In the rows, zero is written as 128.
X: a few groups of rows, each row roughly a mix of its group's hidden directions
X (122 x 11)
[[162 115 166 153 127 114 173 179 144 128  87]
 [190 115 142 163 168 105 171 134 113 128 108]
 [182 157 115 123 139 145 162 145  76 136  89]
 [136  62 122 160 122 154 130  94 172 136 102]
 [101 176  88 129 150 117 115  86  83 140 158]
 [184  96  84 142 147 128 155 143  80 133 117]
 [163  93 119 188 160 154 171 127 149 135 133]
 [186  90 109 128 108 128 114 167 174 135 101]
 [108 130  82 134 136 124 118  65  80 162 131]
 [177  92 133 142 111 124 132 174 180 138  96]
 [154 151  91 151 170 151 159  99  74 134 129]
 [158 147  75 106 142 137 177 126  87 131  94]
 [132 124  89 101 146  98 137  68  80 150 115]
 [143 107 172 125 119  75 114 182 141 107  98]
 [129 179 168 126 164 178 102 121 145  94 132]
 [156  79 104  95 103 134  63 118 126 142 131]
 [202 121 129 122 148 137 150 172 167 126 112]
 [ 78 108 124 188 102 139 125 128 175 146 113]
 [ 96 134 101 118 153 121  90  75  90 133 172]
 [121 169 118 173 130 152 180 130  79 135 104]
 [ 88 141 140  94  84 110  80 157  90 130 115]
 [173  67 122 133 130 105  81 146 156 151 129]
 [ 96 134  81 134 136 116  92  82 113 163 169]
 [ 77 124 107 121 114 133  75  82 149 143 162]
 [102 161  95 101 109 125 140  92  62 122 110]
 [ 81 176 110 135 117 149 119  79  88 151 137]
 [176 137 159  90 112  95 100 172 147 105 109]
 [170  89  70 136 116 115 116 112 128 166  93]
 [157 119 114 184 161 169 173 108 144 135 148]
 [ 90 155 108 108 119 136 171 114  65 119  97]
 [105 131 102 149 162 139  85 124 173 154 178]
 [116 159 100 163  91 171 150 132  87 135  88]
 [176  72  92 133 131 137 117 109 171 149 104]
 [146  95  86 140  97 156  74 112 156 156 146]
 [164 117 138 184 163 143 124 159 170 154 151]
 [126 152  75 165 128 153  91 109 123 178 151]
 [113 185 141 133 150 147 158 135  71  97 147]
 [122  92 145  83 143  94  83 116 168 116 163]
 [ 83 158 147  92 129 119 142  85  70 118 129]
 [ 68 143 137  86  85 114  98 107  96 119 120]
 [128  96 145  72 126 106  79 125 171 111 154]
 [ 97 145 114 178  82 175 130 132 105 144  97]
 [165 115 112  99 147  96 119 112  59 120  97]
 [142 147 118 157 178 150 104  74 110 167 144]
 [111 120 106  97 157 112  82  81 124 130 182]
 [ 90 114 116  82 125 116  78  93 158 113 162]
 [ 66 148 146  92 142 119 120  94 144  98 168]
 [162 139 104 173 164 120 169 119  83 161 118]
 [118 139  79 164 103 151 128 121  68 132  91]
 [185 109 129 158 139 145 192 147 138 116 104]
 [195 108  98 134 154 143 167 167 137 143 128]
 [164 141 145 167 185 131 185 141 117 123 128]
 [114 171 155 168 108 176 154 169 107 113 120]
 [ 87 149 137  77 105  87  85 155 103 132 132]
 [ 62 152 142  94  86 101 127 111 102 112 116]
 [105 108 139 166 137 122  89 112 177 153 180]
 [178 132 135 142 174 132 133 156 172 133 178]
 [122 106  85 161 146 147 164  73 108 132  91]
 [ 83 175 134 118 121 128 113 110  57 138 121]
 [ 62 141 157 145 117 158 112 100 145 135 173]
 [160  69  97 104  97 151  89 103 134 144 123]
 [134 153 116 128 132  98 158 127  46 122 100]
 [179 104 160 145 130 122 141 159 193 120 114]
 [ 64 174 121 142 110 147 126  88  97 142 145]
 [ 80 155 136 100 136 138  93  95  92 108 174]
 [136  78 152 145 109 141 184 161 155 124  93]
 [105 135 146 155 121 175 186 103  93  99 112]
 [170  88 110 171 156 133 118  84 160 148 148]
 [ 73 141 172  88  83 106 105 133 130 119 112]
 [152 110 132 162 141 137 127 197 178 134 150]
 [ 79 142 109 106 103 127 129  80  73 125 101]
 [157 139 144 167 149 145 201 138 147 110 107]
 [153 104 147 123 133 115 146 196 184 110 125]
 [174 156  96 131 162 143  91 112 140 145 180]
 [ 99 148 191 152 118 130 174 165 134 105 140]
 [ 77 159 123  89 152 118 134  76 126 110 165]
 [104 153 113 100 176 111 136  80 134 119 181]
 [ 59 145 161  87  95 113 131 110 122 102 122]
 [ 64 141 187 129 102 112 120 130 113  97 115]
 [110 176 113 132 180 135 147 109 113 105 183]
 [110 114 154 153 116 137  74 121 187 160 155]
 [100 151 164 127 172 121 180  81 120 103 131]
 [147 142 142 141  83 132 180 171  96 116  91]
 [154 112  98 178 153 152 169  78 120 122 107]
 [136 150 102 171 193 152 160 117 128 135 161]
 [ 89 132 173 116 123 134  73 159 151 132 170]
 [121 152 106 137 188 152 178  97 146 115 155]
 [103 119 175 127 132 108  73 166 171 143 144]
 [136 156 104 137 141 101 204 134 105 124  90]
 [108 141  97 103 106 133 108  75  64 131 117]
 [163 103 124 160 166 144 118  98 187 150 152]
 [160 143  97 170 182 145 178 133 133 142 142]
 [ 81 163 174 132  91 104  95 153 127 156 118]
 [126 109 135 149  94 161  85  62 125 155 134]
 [156 122 115 202 150 140 133 152 155 157 157]
 [131 136 190 114  95 112 148 164 139  88  93]
 [ 70 118 150  88 120  88  88 134 158 113 141]
 [ 79 193 148 132 142  98 125 124  91 111 145]
 [116 180 157 148 159 143 193 130 140 125 150]
 [109 122 106 136 146 137  58  97 150 163 164]
 [126 108 182 103  91 125 110 187 156 122 141]
 [133 111 112  87 101 118  94 102  62 132  99]
 [124 163 105 124 167 142 118  82  63 144 130]
 [ 76  80 111 173 132 139 156  98 103 140 114]
 [ 54 155 140 123 126 144  98 112 126 143 174]
 [156  93 123 159  83 139 110 168 119 143  75]
 [159  92  80 122 145 122  88 138 146 173 162]
 [157 149  84 129 140 142 150  81  72 113 106]
 [123 143 181 158 149 141 138 174 167 109 165]
 [ 90 150 125  91 100 110 107 117  58 113 120]
 [ 84 161 170 148 168 125 155 131 138 104 172]
 [136  96 160  82 124 104 122 159 188 103 115]
 [132 117 177 115 129 131 111 168 193 108 158]
 [ 70 152 106 137 110 125 107  67 134 150 151]
 [119 155  79 162 159 133 149  86  85 150 141]
 [ 80 113 117 163 144 142  97  87 154 158 168]
 [ 99 155 141 122 117  92 157 110  57 114 104]
 [128 115 120 144  77 144 118 136  75 144  69]
 [105 132 163 117  94 100 156 127 111  91  66]
 [146 132 141 147 160 124 158 164 200 112 153]
 [141 185 121 121 141 148 180 135  77 105 119]
 [ 57 148 144 121  79 135 102 152 145 129 147]]

one row of each group, then the others: which group is each in?
[157 135 149 164 137 123 109 197 160 163 130] => N
[136 158 157 154 140 119 186 181 110 117 157] => A
[143 156  94 145 105 154 162 126  73 138  82] => P

[150 118 175 123 112 131 135 190 177 103 116] => P
[188  86 128 121 133 100 140 157 175 141 103] => P
[175 123 150 164 171 116 160 169 162 135 146] => P
[172 131  99 113 126 158  83  92 157 147 170] => A
[109 121 146  70  78 103  94 155  99 120 117] => A
[147  93  68 126 143 168 146  91 138 103 155] => N
[179 128 155  84 150  98 142 149  81 106 117] => P
[178 107  90 101 136 132 160 100  85 104 100] => N
[155  66 120 123  96 114  77 147 165 132 131] => N
[ 97 150 168 177 174  92 144 115 139 141 151] => N
[105 128  88 106  92 141  96  87  75 137 106] => P
